In the data rows, the value 128 means zero.
Here are some points:
[136 186 156 147 147 126 122 147 129 150 182 139 125 132 101 122 116 102
 130  98 114 139]
[122 122 119 121 135 154 105 128 149 130 176 115 108 130  65 133 109 120
 150 162 139 142]
[132 145 122 118 121 127 106 136 155 141 141 115 121 139  93 120  95 112
 131 156 131 119]
[120 138  89 137 134 120 127 147 100 138 112 141 131 143 114 119 138 113
 131 143 120 115]
[129  94 162 115 136 118  98 128 117 110 136 123 112 145 125 166 100 152
 141 143 135 117]
[136  25 167 125 131 174 169 143  60  47  90 150  76 169 153 140 178 223
 194 183  94 145]
[124 152 123 121 135 105 158 138 143 131 102 131 120 133 147 131 113 130
 119 122 135 111]
[128  81 168 158 102 145  83  82 121 127 144 112 175 112 151 154 121 146
 112  87 115 127]
[ 82 104 167 105 132 146 159 135 126 117 149 132 135 176 135 111 100 167
 140 144 134 146]
[113  89  90 136 132 197 186 156  88 113 107 175  50 148  55 125 162 171
 180 224 154 140]
[109 130 128 146  95 152 153 157 109 133  99 159  99 148 119 117 159 158
 162 156 102 131]
[116  67 145 126  84  90 121  83 121 133 108 105 162 123 199 122 113 171
  97  83 133  93]
[133  63 149 118  80 132 113 108 119 105 108 106 120 126 178 151 158 182
 127  95 107 168]
[ 94  81 140 173 139 170 156 116  83 114 116 141 108 117 100 150 170 172
 156 173 132 127]
[143 135  92 107 176 126 147 170 105 115 113 171  67 139  29 160 116 107
 140 199 143 130]
[139  67 132 146  92 154 133 156  63 117 117 160  85 165  85 120 148 163
 167 166 126 162]
[138 155  77 150 192 141 154 172 110 119 124 164  82 112  94 124 122 117
 141 179 147  94]
[106 169 124 127 130 132 122 139 153 133 126 161 129 131  64 141 156  78
 159 177 112 164]
[103  85 183 116  73 149 112  97 118 126 126  98 130 132 200 130 158 204
 130  87  80 112]
[112   5 142  92 102 154 189 139  67  94  85 175  78 187 161 114 192 243
 163 154 138 161]
[140 118 101 125 146 159 151 151 124 115 123 139  81 116  82 138 135 147
 157 184 146 131]
[124 149 125 129  75 117 100 146 124 146 115 131 114 139 109 127  94 117
 114 108 115 102]
[ 94  93 148 118  50 138 123 102 107 121  93 104 151 148 181 117 109 170
 125  84 105  82]
[176 199  68 154 175 123 119 165 149 137 115 143 112  86  73 131 126  85
 141 156 124 131]
[162 146  71 135 138 127 135 161 148 180 100 143 132 127  79 162 130  93
 155 140 175 167]
[ 91  53 143 135 129 117 163 108  77  79  89 127 164 157 192 133 177 202
 127 150 109 134]
[124 140 107 144 152  99 104 145  90 148 134 118 133 127  61 144  80  80
 136 147 150 117]
[139 161 109 146 156 146 138 110 126 108 112 112 124  91 138 154 130 131
 142 132 124 141]
[119  92 125 131 101 143 127 108 136 115  95 120 123 110 155 161 139 139
 115 123 124 126]
[117 122 140 116 135 129 128 137 102 140 123 132  96 117 100 152 101 125
 124 113 139 123]
[124  42 130 114 123 123 119  78 117 112 113  76 142 108 207 149 138 174
 135 105 163 125]
[110  51 132 121 107 134 158 122  87  96 102 142 112 163 142 110 162 180
 154 145 126 147]
[136  50 134  86 173 120 150 178  61  69 104 174  59 189 132 128 177 165
 155 187 143 174]
[145 139  74 123 191 142 148 208 111 107 153 176  54 138  18 135 135  80
 159 251 144 173]
[139 195 150 129  94  74  24 110 187 194 169  73 189 112 149 155  29  76
  89  47 118  63]
[149 129  72 123 198 147 154 216  77 100 109 186  51 162  14 146 135  94
 171 247 152 158]
[124 162 125 157 116 133  98 100 187 144 157  68 180  88 170 122 130 112
 115  78 132 117]
[ 89   0 199  97  72 179 158  71  52  65 117 113 100 160 232 126 212 255
 158  99 104 138]
[131 140 142 109 122  83 127 121 136 122 120  99 159 137 128  97 115  87
 120 100 112 155]
[118 102 148 123 132 150 119 101 109 110 166 100 132 123 152 138 123 145
 131 101 118 108]
[ 73 140 199 132  82 138 115  85 128 133 135  82 194 154 179 125 103 147
 129  67  85  95]
[103   2 177 107  77 120 102  71 102  88 130  99 111 132 174 166 155 216
 135 111 132 152]
[134 117 175 121 147 118 137 127 134 123 143 146 134 139 144 125 143 128
 147 128 124 142]
[132 174  82 110 192 111 116 160 127 148 114 144 151 152 102 124 133  77
  85 141 136 112]
[131 140 132 139 113  97 102 105 143 123 131  89 194 148 173  91 114 126
 107  84 113  89]
[119 129  98 142 158 156 140 148 121 125 145 132  85 106  54 165 101 118
 154 192 159 131]
[145 177 121  97 167 105 128 154 136 161 118 121 116 117  88 144 108  76
 105 149 137 135]
[137  48 117 100 125 143 166 135  79 101  93 163  93 170 151 124 173 196
 135 143 147 131]
[124 156 152 151 136 120 122 104 169 117 180 115 158 121 117 110 109 102
 124 118 131 138]
[151 176  64 138 158 148 135 155 146 146 132 139  90  95  52 131 105  90
 138 180 148 121]
[120  77 184 120 145 124 146 118 106 105 130 143 121 141 162 128 164 150
 156 145 129 151]
[151 175 124 149 163 109 118 130 139 148 160 101 144 120  71 126  73  72
 125 104 141 133]
[124  21 160 118  74 125 127  95 108 112 126 128  96 132 178 156 162 203
 124 117 135 137]
[140 119 152 155 131 155 133 158 110 124 101 167  88 138  88 162 116 138
 156 160 108 129]
[ 98  95 147 131  90 142 132 104 122 112 103 117 124 155 167 134 118 178
 146 136  97 105]
[124 121 102 121 114 129 157 148 130 118  98 151 102 124 140 131 138 141
 140 158 139 139]
[155 255  32 159 217 122 114 197 177 195 178 167 129  92  20 139  65   0
 121 171 150 103]
[143 197 124 137  84 125  52  93 203 175 125  51 189  81 167 154  98  88
  95  42  94  99]
[120 100 154 136  91 156 104 113 113 138 129 128 134 158 122 135 132 144
 128 111 115  88]
[154 131 115 139 157  87 121 127 113 123  88 127 152 100 155 135 143 110
  87 116 136 131]
[130 144 130 143 180 156 129 171  99 106 148 161 100 136  70 138 180 115
 158 191 130 155]
[141 174  99 152 180 126 152 156 162 139 132 145 122 109  88 124 131 104
 130 173 149 156]
[156 177  47 142 161 148 129 180 154 144 135 159  64 110  37 123 124  83
 137 202 157 139]
[134 181  81 126 154 171 151 173 137 135 155 172  80 143  74 135 134 101
 148 176 146 106]
[136  90  95 110 153 143 148 146  95  98 123 157  66 115 114 145 159 139
 134 159 145 152]
[ 94  57 143 103  56 129 123 104 117  91 113 112 126 148 178 118 134 200
 140 123 100 130]
[104  56 173 114  99 115 127  91  96 107 106 113 165 157 190 102 166 199
 115  83 106 149]
[125 103 134 106 142 121 152 119 112 121 113 138 110 111 180 142 147 151
 132 132 131 142]
[130 131 164 114  78 139 103 128 118 149 123 142 137 151 120 107 120 126
 129  83  97 105]
[127 168 149 115  80 103  99 104 183 158 148  88 173 132 143 126  79 106
  95  54 116 101]
[118 107 133 132 112 134 153 108 150  97 112 127 140 124 159  98 143 171
 132 131 123 137]
[146 167 140 122 140 110 122 138 169 111 173 128 149 138 112 104  98 104
 130 116 135 142]
[107 100 172 130  85 163  84 101 138 167 154 111 153 139 139 146 129 155
 123  89 136  92]
[142 103  97 120  91 147 168 143 120  84  73 183 101 147 125  90 151 164
 136 172 115 104]
[111  75 201 110  81 137  82  77 143 115 164  88 137 132 171 134 148 176
 129  83  84 146]
[116  98 104  85 134 132 172 165  97  79  92 180  78 181 108 135 152 151
 146 191 124 136]
[154 112 135 134 119 108  81 125 111 142 130 127 125 110 126 145 117 120
 101 110 118  99]
[132 187 108 123 132 135  92 147 143 169 117 162 137 128  92 138 124  77
 117 117 133 102]
[106  67 126 110 122 127 134  89 127  90 118 117 151 146 167 142 143 179
 134 129 131 136]
[163 212  97 115 124  87  87 141 185 173 156 114 153 117  94 109  85  33
  69  85 139 132]
[144 195 120  94 159 120  88 170 168 150 141 130 120 131 117 130 103  89
 113 126 131 103]
[ 78  63 167  84  88 168 114  61 144  81 110  64 156 152 168 145 143 189
 138  93 102 147]
[189 217  19 104 254 133 139 203 145 124 124 178  68 120  22 141 115  15
 123 203 159 145]
[120 174 112 116 109  81 157 132 172 165 119 136 155 114 167 110 103 119
  92 107 147 126]
[153 149 121 138 137  68 101 111 128 150  93 109 180  88 179 127 127  93
  71  77 129 116]
[113 105 157 105  85 131  98  77 144 160 108  98 155 147 192 145 130 160
  90  50 108  79]
[120 224  72 172 145 122 117 153 145 168 148 132 151 107  83 114  82  62
 116 136 131  88]
[105 139 142 134 122 129 101  87 180 130 170  90 174 101 178 121 114 120
 107 101 139 118]
[142 123 160 154 131 153 124 156 115 120 103 162  94 144  92 166 120 132
 153 158 101 130]
Then 40 other points, each followed by its number:
[100 140 141 132 132 136 130  80 180 134 158  83 193 104 197 115 123 155
  96  80 127 131] 0
[137 189 126 119 137  70 115 131 152 140 130  96 173 123 110  95  94  50
 107  94 110 151] 1
[142  78 139 159 138 147 137 141  80  96  87 162 109 128 105 131 189 161
 160 176 119 158] 2
[132 155 114 114 185 147 187 129 159 107 141 159 106 118 115 134 167 131
 121 136 169 171] 3
[133 147 130 142 109 104 123  97 187 157 161 116 163 116 122 120  97 106
  96 101 149 135] 4
[109 130 113 112 114 133 124 114 131 142 116 116 129 124 182 149 151 130
 108  99 140  99] 5
[115 135 150 126 111 138 118 124 144 127 126 107 130 137 107 131 105 103
 140 124 122 119] 6
[143 175 101 125 155 102 135 153 128 131 118 144 117 114 120 111 119  86
 132 145 111 139] 7
[103   0 201 112  62 128 108  70  87  87 140 126 127 151 206 121 157 249
 135  83  94 129] 8
[154 255  73 126 154  86  81 155 178 202 148 131 135  93  22 147  43   1
  93 111 154  86] 9
[113 226 104 108 156 111 117 140 201 160 155 132 129 117  75 106  94  62
 111 143 127 131] 10
[139 245  56 158 156  99  97 156 143 190 138 137 161 114  75 115  78  20
 105 129 133  81] 11
[112  75 148 112 114 130 133 135 100 120 112 127 103 135 150 131 193 167
 132 117 143 192] 12
[103  48 191 126 107 139 127  82 126 131 125  98 165 156 168 142 157 200
 105  78 121 137] 13
[100 116 159 118  79  77  91  62 138 119 154  64 180 116 188 100  94 129
 107  35  89 125] 14
[138 121 155  98 139 138 104 168  92 128 123 162  86 168 129 150 140 134
 152 131 125 109] 15
[143 148 149 143 102 122  99 118 153 160 167  95 153 130 140 113 103 110
 116  78 123 115] 16
[125 191  99 150 216 157 166 174 102 121 136 175  95 130  15 164 138  61
 165 197 142 143] 17
[129 113 127 119 105 130 139 172 109 125 101 163  83 157 128 122 150 142
 148 150 109 133] 18
[103 148 175 151  30  89  49  56 189 197 186  44 218 102 194 120  58 114
  67   0 110  65] 19
[ 85   3 150 136 143 133 193 113  49  49  70 140 123 176 186 139 207 232
 137 183 107 156] 20
[127 172 123 152 140 119 128 161 135 154 117 162 159 133 139 127 130 119
 114 137 137  94] 21
[156 111 119 164 157 146 131 150  97 107 104 169 101 122  72 124 182 125
 156 184 124 146] 22
[138 197 169 138 126  90  45 116 147 187 180  95 180 109 151 148  59  75
  91  53 116  87] 23
[136 191 129 138  91 126  58 113 173 220 153  89 173 123 112 116  89  59
  73  24 119 106] 24
[144 207 118 139 101 133 124 154 170 178 121 166 166 151  85 107  94  85
 120 120 143  90] 25
[176 213 118 161 198 157  75 177 149 194 173 130 125  90  96 155 106  78
 115 129 132 112] 26
[135 139 135 143 124 125 125 123 114 141 121 109 147 134 120 121  98 114
 138 108 129 113] 27
[115 145  84 128 136 154 164 142 128 126 114 157  88 113 107 138 146 133
 126 168 149 112] 28
[158 159  95 156 117 132 115 145 111 178 121 149 120 105  96 139 115 113
 119 126 142 106] 29
[131  81 154 133 199 123 168 140  98 105 123 145 115 163  98 135 155 153
 151 191 147 176] 30
[ 81 104 136 116 164 176 191 131  94  82 105 130  83 160  62 142 145 159
 168 219 135 140] 31
[141 203 124 133 118 134 107 111 168 163 141  97 164 105 129 141 103  93
 110 111 117 103] 32
[108  99 117 131 121 134 160 125 115 112 114 127 120 132 150 133 135 170
 132 117 138 138] 33
[112  80 163 131  75 123 126  58 134 103 124  76 172 124 231 109 122 197
 120  60 103 113] 34
[153 255  65 146 173  98 105 165 173 216 136 147 127  79  55 123  79   7
 108 117 145 129] 35
[ 71 135 163 122  92 129 114  66 154 143 128  56 181 137 131 142  82 138
 118  81 111 100] 36
[128 142 146 152  69 134 106 116 139 176 140 106 166 141 136  88 104 156
 125  77 118 103] 37
[140  63 134 114 157 145 180 140  75  69 117 148  87 158 132 109 161 173
 156 166 127 123] 38
[143 156 113 154 118 138 128 154 123 158 140 142 137 138  94  88 116 138
 139 120 127 125] 39
Which two of these numbered points are nearest to each point below, ignoring the 2 directions in which the first points spread most? Their numbers follow each, nearest first.
[122 131  90  90 169 132 182 157 118 121  85 180  78 146 116 131 187 137
 130 164 157 162] > 5 35
[146 180 117 163 216 147 170 158 111  98 155 159 119 115  76 146 140  84
 151 182 143 144] > 17 30
[139  89 123 141 192 139 172 116  95  77 129 142  98 109 100 115 207 130
 134 170 137 177] > 22 3
[136 122 100 137 152 149 170 144 112  98 127 147  89 117  90 124 143 127
 161 176 146 137] > 34 33
[136 136 157 142 106 126  99 111 152 149 170  90 162 125 141 106 104 111
 122  73 115 109] > 16 27
[126 165  98 137 187 156 140 140 154 104 159 139 117 109  94 117 142 101
 137 185 157 134] > 0 34
[ 95  16 187  96  82 129 126 101  88 121 108 104 124 146 218 127 207 225
 120  77 124 195] > 12 35
[136 158 158  99 119 122  84 163 125 151 126 144 106 156 134 154 105 108
 134 101 119  99] > 15 23
[165 225  72 151 201 139 158 184 118 146 130 163  98 133   9 127  90  33
 152 203 160 120] > 27 6
[136 221 130 159 105 111 101 138 176 179 139 117 176 114 148 125  89  76
 112  74 136  81] > 21 18
[137 164 101 173  89 133  94 100 164 178 125 109 191 102 151 125 128 111
 107  59 136  86] > 29 28
[111 107 189 119  61 138  93  51 152 142 128  68 191 120 227 133 127 181
 110  51  84 100] > 32 34
[103  90 201  86  81 136 127 134 124 128 121 119 116 137 203 132 169 191
 112  96 118 166] > 12 18
[130 131  78 165 218 170 173 169  91 103  99 194  66 116  38 130 184 115
 164 243 159 151] > 22 2
[107 165 130  70  97 104 130 101 181 114 129 107 156 140 135  86  69 103
 110 111 109 119] > 10 14
[160 133 144 146 186 166 106 160 109 149 149 127 112 109 128 161 145 140
 140 143 119 139] > 26 23
[133 150  90 113 158 109 199 154 140 130 112 174 110 117 123 116 132 117
 124 177 164 150] > 33 7
[112 193 122  85 110  96 129 112 182 125 125 111 155 139 109  85  56  70
 104 115 107 110] > 10 1
[102 107 164 148  41 139 124 116 124 155 105 114 147 136 171 101 135 182
 139 103  83 119] > 37 39
[149 250 127 123 215 127 131 163 146 141 118 148 154 112  93 167 144  41
 106 126 113 128] > 17 7
[118 102 180 111  58 140  96 105 147 171 136 130 145 147 165 105 113 169
 135  75 113 120] > 37 16
[ 85 111 141 101 106 142 122 122 112 135 126  93 131 159 129 149  76 156
 135 124 120  89] > 36 6
[110 133  74 126 151 153 174 150 116 121 107 169  69 116 101 137 160 141
 130 196 149 120] > 28 5
[132 119 124 135 146 161 166 162 109 112 112 141  84 136 106 130 167 148
 157 186 130 126] > 32 16
[111  45 164 125  97 130 114 101  95 104 141 144 114 145 160 122 147 205
 143 118 106 127] > 8 16
[117 132 139 115 137 139 164  95 174 109 138 125 140 120 161 127 162 157
 114  94 153 165] > 3 0
[137 180 123 131 170  98 163 152 154 141 141 159 123  98 103 115 148  70
  81 126 155 172] > 3 12
[123 137 119 150  97 122  94 114 100 182 137 119 157 123 145 120 111 129
 112  64 122 106] > 29 11
[127 100 161  98 118  98  93 107 142 121 144 121 137 131 162 119 125 134
 108 109 129 143] > 8 14
[ 98  22 156 138 106 166 151  84 112  65 116  97 125 123 205 128 212 215
 149 139 121 159] > 0 34
[117  91 145 121 107 153 119 124 107 140 125 121 116 150 121 121 161 139
 115  98 124 147] > 24 16
[131 100 114 132 127 132 138 114 118 128 122 117 137 139 103 119  89 141
 139 125 139 115] > 27 34
[142  78 123 110 166 145 179 150  74  71 122 151  99 158 118 110 152 155
 142 169 136 119] > 38 34
[151 184  73 130 215 127 168 195 111 114 119 168  69 122  64 119 138  68
 150 213 133 159] > 7 34
[118 197 120 157  82 129 110 159 153 196 120 138 147 125 106  98 111  92
 139 117 103 107] > 37 18
[112  53 145  91 148 160 177 157  56  60 101 167  82 178 147 108 171 206
 167 189 129 138] > 38 7
[147 143 112 161 141 148 144 163 118 147 130 158 111 147  69  88 128 140
 149 162 132 141] > 39 37
[122 160 142 132  76 135 111 138 154 187 142 153 173 158 138 107  99 125
 107  60 147  94] > 25 37
[131  94 135 105 156 104 174 138  92  78  97 126 104 155 101  99 157 121
 149 159 119 183] > 1 14
[ 85 130 152  97  87 128 103 104 132 148 134  82 148 156 146 141  56 148
 123  90 118  90] > 36 6
[127  57 162 141  78 146 144 114  98 127 120 136 126 163 152  86 148 222
 143 108 109 138] > 39 37
[144 179 118 126  95 101  35 143 172 169 174 101 129 114 109 133  71  72
 101  94 118 109] > 8 19
[140 137 127 147 147 137 162 122 102 105 133 132 131 132 120 113 123 134
 142 125 120 108] > 38 34
[129  87 128 126 133 116 113 135 110 120 125 125 108 134 107 138 147 131
 130 158 127 178] > 12 14
[119 103 114 119 138 121 153 105 142 109 139  97 134 121 176  99 132 159
 124 110 131 117] > 34 33
[131 141 171 147  81 118  83  96 165 162 173  71 190 119 175 106  86 120
 110  42 107 108] > 16 27
[101 103 160 120  65  76  65  65 152 149 162  44 196 118 203 108  89 139
  75  31 102 133] > 14 8
[100   0 182 120  76 160 161  76  66  68  95 102 118 174 174 119 146 252
 159 122 121 149] > 27 6
[170 168 138 159 133 101  65 116 166 179 146 104 185  72 156 151 100  98
  63  46 145 123] > 2 12
[106  94 152 114 122 163 149 130 116  97 118 123  97 146 103 133 135 136
 162 162 125 138] > 6 36
[ 85   0 211  82  61 112 159  72  77  53  84  79 156 171 223  96 172 223
 133  93  85 184] > 1 14
[132 128 143  83  85 125 102 144 144 134 116 111 120 148 162 116 107 132
 122 101 123  94] > 18 15
[134 144  75 112 221 130 150 178  98 107 101 170 107 160  77 120 161  99
 114 203 135 142] > 20 38
[161 181  91 137 126 132 128 206 102 196 109 197  70 120  46 155 102  71
 139 160 182 123] > 29 9
[137 112  96 136 134 155 150 186  83 102 109 184  59 115  74 156 159 142
 145 200 147 139] > 29 28
[127  59 135 126 200 173 185 161  83  84 115 183  70 170  69 143 205 173
 157 212 141 176] > 13 30
[131 143 122 142 104 111 113 100 184 145 160 115 168 116 121 120  90 100
  95 101 152 135] > 4 33
[107  92 107 119 188 206 222 181  61  54  87 191  37 161  33 132 185 166
 184 255 117 136] > 31 32
[135 121 136 140 184 104 139 134 121 135 133 131 139 147  97 144 135 127
 144 161 155 169] > 30 13
[155 158  70 137 210 121 139 196 115 122 131 167  63 129  17 133 148  64
 148 231 156 181] > 12 14
[169 170  92 135  95 123 115 147 170 187 119 161 134 116 120 101 123 115
 121 133 145 116] > 29 18
[159 248  87 183 166 132 137 166 154 181 162 143 148  89  61 123  88  58
 127 129 131 116] > 39 32
[ 97  49 154  91 128 119 144  75  91  80 117  85 147 153 138 105  98 166
 141 108 138 137] > 14 27
[131  69 158 149 101 145 125 121 101  84  81 123 132 145 150 152 163 182
 166 146 100 132] > 2 22
[103  92 162 128  61 130 125  70 154 160 110 100 170 121 222 143 122 194
  81  53 115  96] > 28 33
[168 114 163 118 140  89  64 130 120 121 135  94 129  97 155 161 105  93
 119 113 118 133] > 23 8
[145 171 160 136 128 140  99 119 151 172 184  92 150 114 137 129 102 107
 121  73 125 142] > 16 26
[137  85 109 138 167 151 185 135 101  66 126 144  97 138 133 119 165 165
 164 186 132 143] > 34 38
[ 99  72 185 124 131 157 154  83 106  68 172  87 120 143 133 129 107 191
 165 124 125 140] > 31 36
[101 141 130 103  78 124 118  95 146 179 111  66 163 123 134 118  68 134
 110  73 132 118] > 36 9
[105 141 149 129  78 100  74 126 135 166 130 100 142 138 156 134 109 122
 131  89 112 119] > 18 6
[172 220  94 107 165  74  75 178 155 180 150 124 141 142 103 122  72  33
 104 104 147 114] > 15 18
[167 171  98 152 137 125  97 108 160 129 133 122 145  78 114 133 106 100
 119  94 133 113] > 34 22
[124 126 105 127 220 131 142 159  86  82 134 145  99 129 105 147 180 123
 135 210 120 148] > 20 30
[127 141 106  87 211 153 173 171 113 115 130 172  61 135  68 130 171 115
 138 213 144 167] > 10 0
[126 145 130 132  82  89  78 110 174 184 137  77 200 127 196 113  71 124
  60  49 142  82] > 33 11
[122  51 154 118  71 126 111 101 120 104 109  97 133 126 186 141 161 187
 132  79 104 171] > 12 35
[163  98 140 135 179 172 149 152  99  93  99 166  65 121  88 175 176 148
 173 190 115 176] > 2 22
[104 142 106 136 121 147 152 145 102 115  89 145 116 142 101 123 108 132
 151 157 127  92] > 11 27
[165 161  94 150 160 140 122 120 149 110 119 130 125  88 102 146 127 104
 138 118 139 125] > 34 33
[126 205 111 137 121 132  77 146 125 197 158 127 139 108  96 127  83  72
 120 101 125 105] > 29 19
[136 154 109 133 146 152 140 151 145 173 132 158 120 137  81 142 152 105
 116 143 156 145] > 13 35
[163 199 110 126 121  94 116 141 166 148 109 103 157 110  85 122 105  32
 122 111 122 180] > 1 7
[154  59 104 115 129 116 145 145  77 105  88 167  71 131 147 146 140 155
 131 155 153  96] > 29 5
[106  94 138 121  93  92 132  83 139 102 112 102 135 120 153 130 133 130
 108  94 122 153] > 14 33
[133 107 126 115 204 140 198 160  78  91  92 178  85 150  81 133 177 145
 150 205 149 190] > 30 13
[138 154  99 130 168 151 183 183 108  95 111 155 115 161 100 110 149 117
 141 187 136 102] > 38 21
[ 99 136 123 143 134 182 141  80 171  79 157  97 125 110  82 133 105 124
 160 145 103 146] > 31 36
[118 190 119 165 145 136  93 143 119 171 140 126 168 113 117 120 132  88
 108 118 109  92] > 11 21
[159 207 101 162 163 128 120 168 162 156 180 124 131 118  70 109  94  53
 136 138 133 114] > 16 27
[147 180  65 131 202 133 154 187 114 120 119 189  47 125   0 163 116  70
 145 226 168 130] > 9 6
[124 135 138 142 135 149 124 139 137 121 121 121 141 136 125 148 153 129
 127 144 124 112] > 32 6
[136 101 133 119 183 127 131 168  96  85 129 158  62 152  78 162 133 136
 172 217 140 129] > 23 6
[122  32 145 111 161 144 157 155  78  99 122 162 106 154 179 148 200 174
 152 156 168 168] > 12 5
[129  51 160 121 135 144 158 116  87  48  89 130 126 164 119 119 175 171
 177 155  90 170] > 1 2
[ 92 169 142 104  86 115  74 108 153 181 145  67 177 148 133 145  31 112
 104  75 117  77] > 36 9
[108  62 162 130  76 117 133  76 164 109 139 111 159 134 171 115 127 179
 109  86 142 153] > 4 33
[138 129 104 139 127 141 137 164  91 127 103 147 101 120  91 124 131 131
 145 168 130  99] > 29 27
[141 101 142 121 139 141 130 120 111  73 104 115 137 143 112 122 147 124
 159 131  89 158] > 1 6
[137 164 147 101 132 105 147 121 134 140 117 127 134 112 170 129 103  97
 120 111 116 130] > 7 35
[123 145 117 111 127 117 139 131 130 162 110 142 109 101 130 131 144 124
 123 110 125 156] > 35 12
[113  43 158  89 159 159 160 142  90  79 119 153  87 185 117 139 173 198
 142 195 125 154] > 13 30
[134 117 105 124 103 111 135 126 125 142  91 154 116 117 120 120 144 122
 129 131 137 147] > 35 7
[130  98 136 142 119 184 161 173  89  84 106 154  73 169  59 138 157 156
 205 220 124 147] > 6 32
[112  76 183 116  70 153 121 109 122 139 116 140 125 158 156 117 133 193
 151 105 115 132] > 37 16
[131 155 149 125 104 148  90 125 138 171 146 123 136 126 129 137 121 104
 113  79 117  93] > 24 16
[130  93 124 165 144 129 162 150 106 108  94 163 121 159 115 149 137 168
 137 144 145 105] > 21 33
[110  39 179 106 116 129 137  91 101  74 126 120 122 162 185 120 147 193
 134 136 107 145] > 38 14
[157 130 120 156 201 137 149 177 102  66 123 152 103 138  71 142 154 101
 164 194 124 156] > 2 22
[ 78  48 185 118  63 183 135  32 159  51 139  63 147 120 172 133 125 201
 155  98  88 147] > 31 36
[ 98  86 112 149 118 150 165 132  78  87 114 140 114 143 138 123 157 181
 150 160 125 119] > 11 33
[112  63 222 121  71 145 105  76 118 135 157  78 166 126 223 129 139 203
 138  39 106 146] > 16 23
[107 138 125  85 110 102 103 112 175 176 138  54 204 166 122 121  71  85
 111  76 162 145] > 36 6
[157 198 100 106 107  67  85 105 197 177 116  94 180  94 167  88  88  76
  70  88 119 112] > 7 34
[ 97 131 183 109  89 134  82  83 162 155 156  63 189 142 148 138  68 146
 102  74 118  97] > 36 6
[108 117 158 146  80 119  89  99 152 146 169  90 156 117 154 132  94 133
  99  71 116  88] > 19 16
[156 192  61 141 147 106 129 165 142 164 100 176 109 100  58 118 117  49
 128 157 149 133] > 35 7
[ 93  28 192 128  73 148 104 102  66 122 108 129 120 157 180 161 150 219
 126 114 117  88] > 23 9
[152 255  35 164 193 143 158 223 181 199 126 177 107  80  37 110 110  33
 123 200 173 119] > 28 21
[147 143  72 159 164 138 111 140 105 118 123 131 121  86  65 138 148  83
 130 186 144 113] > 22 2
[141 188  94 163 187 115 119 120 156 143 154 108 148  90  85 110 150  50
 107 113 149 146] > 22 12
[134 236  97 193 149 131 105 126 152 201 151 119 165  79  43 142  85  39
 117 125 141  77] > 29 27
[122 175 125 153 114 107 103  84 199 143 172  81 190 101 144  91 105  92
 104  96 106 110] > 34 4
[114  75 147 126 102 117  95 110 136 162 149 128 147 140 181 132 109 162
 102 110 141  97] > 19 8
[100  99 163 114  28  88 107  72 137 148 124 106 169 150 157 117  87 145
  88  38  93 124] > 9 19
[105  73 145 130 114 123 143  94  88  69 126 114 146 135 187 101 172 173
 131 105 104 119] > 38 34
[127 106 153 122 106 117 115 115 105 125 126 137 113 129 143 136 131 152
 128 114 105 114] > 8 9
[141  82 143 126 152 144 137 137  90 126 126 139 101 151 106 162 165 150
 152 152 141 148] > 13 16
[141 187 133 150 174 140 142 172 121 129 177 163 104 140  73 122 117  90
 149 145 128 142] > 16 23
[ 97  21 130  69 148 141 175 140 107  90  98  98 119 200 111 130 154 161
 152 181 167 192] > 30 13
[140  89 131 116 173 137 137 169  95 124 133 164 115 141 159 144 170 118
 141 158 180 159] > 12 5
[156 148  92 149 176  91 131 140 112 126  84 141 138  99 132 136 150  95
  90 138 140 140] > 20 7
[ 98 173 135 117 138 138 141 149 159 150 163 125 152 160 104 107  67 115
 133 133 148 135] > 10 6
[112  46 146 105 126 141 171 123  77 104  81 163  71 127 153 128 196 206
 158 150 116 189] > 35 12
[128  85 132 163 138 127 168 133 106 104  89 167 119 166 129 143 146 175
 140 140 143 106] > 21 33
[148 151 122 121 133 102 107 128 118 126 140 128 161 143 156 108 101  95
 113  96 112 105] > 38 7
[ 91 168 176 108  42 119  61  71 198 166 152  54 201 136 182 111  44 122
  99  36  95  73] > 6 36
[128  89 189 114  23 117  76  82 141 179 104  85 222 165 219 112 127 158
 111  10 107 122] > 24 18
[131 174 126 134 114 138  92 115 155 182 167 105 156 111 139 116 104  87
 106  65 126  86] > 16 19
[128 131 136 132  94 111  98  87 149 160 127  78 175 131 123 110  60 115
 120  77 139 104] > 27 6
[127 189 132 102  74  99  39 103 189 176 161  68 209 138 193 107  81  82
  83  44  96  94] > 18 16
[124  84 144 118 120 167 171 155 108 124 116 195 101 173 113 118 160 173
 151 139 149 124] > 25 39
[ 85  83 194 130  80 132 118  73 107 117 137 104 172 134 166 152 123 162
 136  60 104 122] > 17 6
[129 192 142 138  86  93  97 116 178 177 157 100 195 115 170  73  85  89
 100  55 102  94] > 39 18
[125 132 129 162 129 130 106  97 146 153 130 126 168  95 134 125 140 119
 111 109 127 113] > 22 2
[125 151 167 142 116 125 119 125 122 139 166 126 138 137 135 123 113 136
 134  86 107 135] > 16 8
[ 91  76 166 115  53 149 132  74 115 120 114 116 139 127 175  93 128 214
 128 102 112 129] > 37 39
[ 97 114 153  93 110 165 126 114 126 120 132  94 117 140 128 125 127 148
 151 137 131 112] > 6 32
[ 91  41 190 100  39 136  91  69 110 127 105 110 168 159 225 134 166 217
 109  45 108 112] > 24 18
[139 150 123 138 133  77 121 104 197 124 153 100 168  93 143 106 112  82
  85 123 150 146] > 4 34
[121 134 134 106 125 125 125 133 105 126 129 121 133 151 126 117 114 118
 139 114 114 124] > 27 6
[152 208  81 147 196 131 151 175 129 152 130 154 126 120  96 127 144  79
 124 155 142 116] > 21 5
[128 146 134 139  72 141  78 123 153 177 168  99 138 126 120 119 113 108
 123  70 120 123] > 24 16
[125 144 141 156  97 132  86 140 115 153 139 133 142 139 150 117 115 146
 126 100 119  73] > 39 37
